Named turns come first, each shown by rows before and after it. Which turns, in which order, take the first row of each pair that follows to the second? Write the first one first, as in the answered first pair.
J345:
[  9.0   3.2 -17.1 -36.8 -10.3   4.8  13.2  -3.1   2.5 -27.1 -14.3   5.4
  10.2   4.3  30.3 -13.2 -34.0   7.0  -0.4 -15.1  14.1  -6.3  -4.5   6.1] => [  1.2  14.3  -4.3 -34.1 -21.9  12.5  19.3  -5.7  25.9 -14.1 -14.0  13.1
  11.8   5.8  29.6  -7.8 -30.1   9.4   4.6  -7.5  -4.0  -4.0   2.8  14.2]
[ -3.7 -16.1  29.7  26.1  25.9  -6.5   3.6 -16.9  -8.6  23.3  17.4  -0.9
  -7.1  -6.9  21.9 -22.1  38.5   7.0  14.4  21.8  -1.4 -17.6  -2.3 -13.7] => [  3.3 -23.5  16.9  22.7  30.9 -12.3   1.4 -17.0 -21.2  14.9  14.5  -6.6
 -10.4  -5.7  25.1 -27.5  31.0   8.4  11.1  15.1  14.6 -17.1  -8.1 -17.8]
[  2.1  -4.9  -4.5  -5.4 -16.0  10.1   3.8  11.2 -21.4  -3.7   8.7   1.4
   4.6  -6.6 -15.1   6.5 -11.9  -3.8 -14.8  -8.0  10.5  -5.8  -1.7  -5.8] => [ -0.1   0.2  -3.8  -3.5 -23.4  16.0   9.8   7.9 -16.7  -3.5   7.6   3.2
   4.9  -3.8 -13.0   6.1 -13.5  -0.5  -9.0 -10.7   5.3  -4.0  -0.7  -2.3]
J874:
[-10.8   7.6  -4.6 -11.3  -3.7  21.6   7.6  -7.8  19.0  -3.6  -3.2   4.9
  -1.2   2.8  15.9  -7.4  -9.0   3.8  -7.5  12.8   1.4 -15.6  14.3   2.1] => [ -0.4   7.6  -7.6 -13.4 -13.9  11.4  -9.5   5.9 -16.8  -7.8   8.3   4.5
   5.3  -3.3 -13.1   5.3 -10.6 -11.6 -16.7  -1.4  19.3 -12.3   7.7   3.9]
[ 14.3   4.8   1.9   7.3 -27.0  -2.9 -23.2  18.6 -16.7  -4.4  14.7 -17.1
   1.5  -3.4 -19.8   9.7   8.9   1.2  20.7 -32.1   2.0  25.6 -25.4  -2.7] => [ -0.9   1.0   1.6   7.3  -4.8  20.2  11.5  -1.3  35.7   2.7  -5.8 -11.6
  -8.4   7.2  31.6 -10.9  10.0  27.7  29.6  -2.8 -20.5  17.2  -9.1  -4.5]
[  3.4  -0.8   4.7  11.3   3.0  -9.2   9.8   5.1  17.3   5.9  -4.4 -10.4
  -5.0  -1.5  18.0 -16.6  10.1  20.9  12.7  -1.2 -10.4   6.1 -10.6  -6.6] => [ -0.8  -1.8 -13.5 -12.9  20.5  -6.2  11.1  -2.2   3.0  -6.8  -9.0  -0.7
  -7.2  -3.3  18.7 -15.5  -2.5   4.8  -9.3  13.5  20.4 -13.7   0.4  -3.7]
J51:
[ 20.7  -9.7 -10.4  21.5  17.3  -3.0   0.0  -0.2   1.8  -4.8  -6.3 -10.0
 -22.6  -5.0  11.4 -21.4  -2.2  14.9  -4.3 -19.1 -10.3   1.2 -15.4 -22.6] => [ 13.5   4.4 -22.3  16.5 -13.4  16.6   3.6   4.6  -0.5 -10.8  -3.4  -6.7
 -17.3  -5.5   6.6 -10.2 -26.9  11.1  -8.0 -33.0   4.4   8.2 -11.8 -13.6]
[  5.9 -11.9  10.2   9.2 -23.1  -7.2 -25.1  14.9 -27.6   0.7   6.0 -10.4
 -10.3 -13.1 -18.6  -4.2  -7.2  10.2  -1.7 -42.4   4.8  15.8 -20.4   2.2] => [-11.5   3.1  24.1   5.7 -42.3   6.0 -20.1  10.7  -9.7  11.2   3.9   3.8
  -4.0 -11.2 -26.8  10.2 -11.0  -0.2  -2.7 -33.5  -5.5  16.2  -4.7  11.9]
[ 24.7  -6.6   0.6  18.1  20.2 -15.3 -19.6  18.5   5.9 -16.3   5.4 -20.0
  -0.5   9.9  -3.5  -5.7  17.6   3.7  -8.2 -21.3  -4.8  -4.7 -34.4  -5.8] => [ 17.1   6.7  -6.2  11.2 -12.9   5.9 -17.3  23.6   1.5 -24.2   8.7 -16.0
   4.7  13.2  -9.9   4.4  -6.7  -1.8 -12.7 -34.7   7.9   2.6 -33.2   3.9]
Pairs:
Each pair is two turns apart.
[ -9.1  13.7  -0.5   9.2 -30.6   0.0   5.1  16.0  -0.7  18.1   0.6   2.5
 -11.2   3.9   0.2   2.2 -15.4  -2.5  -0.8  -3.3  -7.1  15.5  -3.6  -8.0] => [-13.5   9.3  -1.8  -2.7  -5.1   3.0  13.1   0.9   9.3  17.9 -10.0   9.2
 -15.2   3.8   9.0  -2.6 -13.5  -9.0 -10.8  25.1  -2.1  -1.4  12.0  -9.0]
J51 J874
[-18.5  -3.2  17.5  -5.2   6.9  -4.8  -4.0 -17.3  20.7  11.7   7.6  13.6
  -5.9  -4.6   3.9   7.7   7.7 -12.6  -7.7  27.6 -11.2 -11.1  17.8   1.9] => [ -2.1 -15.0   9.6  -8.1  20.0 -23.2 -19.2 -13.6 -11.7   3.0  16.7   7.4
  -6.3  -6.9  -8.6   7.6  12.4 -19.4 -12.5  20.9   5.1 -12.1   5.5  -5.1]
J874 J51
[ -9.6  13.9  13.9  -0.7 -19.8  -5.7 -11.9   1.5   0.7   4.9   8.0   8.7
   1.1   8.9 -16.9  13.6   6.2 -12.3  -1.8   1.5   0.1   0.9   5.0   3.8] => [ -6.9  10.0  21.0  10.9 -11.8  -5.9  -3.6  -0.8  17.2   9.2   3.8   3.6
  -3.5  11.2  -4.1   4.1  15.0   2.2   7.1   2.9 -16.2   4.8   1.5   0.8]
J345 J874
[ 17.6 -14.8   1.1  15.0  18.4 -21.2  -8.1   8.8 -11.9   4.7   3.2 -12.9
  -4.8  -4.6  -4.4  -8.5  21.5   4.3  10.2  -8.9  -7.0   9.5 -13.4 -13.4] => [ -4.4  10.6  -5.8   5.8 -34.2  15.6  -2.9  12.2  -6.6   2.1   6.6  -2.7
   7.1  -6.1 -15.4  15.0 -10.0  -3.1  -0.4 -19.6   0.5  18.7  -2.4   2.9]
J51 J51
[  4.4   0.4 -11.8   7.2  -9.1  17.5   3.2 -10.7  16.2  -7.1   7.8   1.4
  -4.9  11.5  12.7   1.7   2.0  18.3   8.6 -22.8 -13.8  10.4  -6.8 -11.3] => [ -0.8   0.4 -22.9 -11.7   6.0  22.4  10.3 -20.1  10.1 -16.2   0.3  13.7
  -1.0   9.7  12.0   5.4  -6.6   4.3 -10.3  -4.8   6.0  -5.6   6.2  -8.8]
J51 J874
[ -2.3  13.2 -11.9 -17.5  -8.8   8.8  -1.0  -1.0 -22.2  -9.5  -1.1   1.8
   3.0   0.1 -19.2   9.7 -15.0 -26.5 -19.1   3.7  21.4  -9.5  -1.0   3.2] => [-10.9  14.6   5.1   3.5  -6.7  20.3  20.4  -6.9  31.2   5.2 -10.8  -3.0
  -4.3   9.3  15.6  -9.6  -1.3   8.5   9.4  11.3 -25.1   4.7  -0.6   2.0]
J874 J874
[  9.5  13.7   7.2 -31.4 -19.6  21.9  14.4  -9.2 -18.6  -8.5 -19.7 -15.4
  24.8  -6.0 -25.5   9.9 -43.7   9.5   8.5 -30.3 -12.7  19.5  -8.4  14.4] => [ 14.2   0.2  37.2 -21.8  32.0  -6.9  11.6 -25.4   6.9  15.4 -27.8  -6.4
  16.4  -5.1 -18.7   1.2   1.3  12.0  21.0  10.8 -51.3   5.9   8.2   7.4]
J51 J51
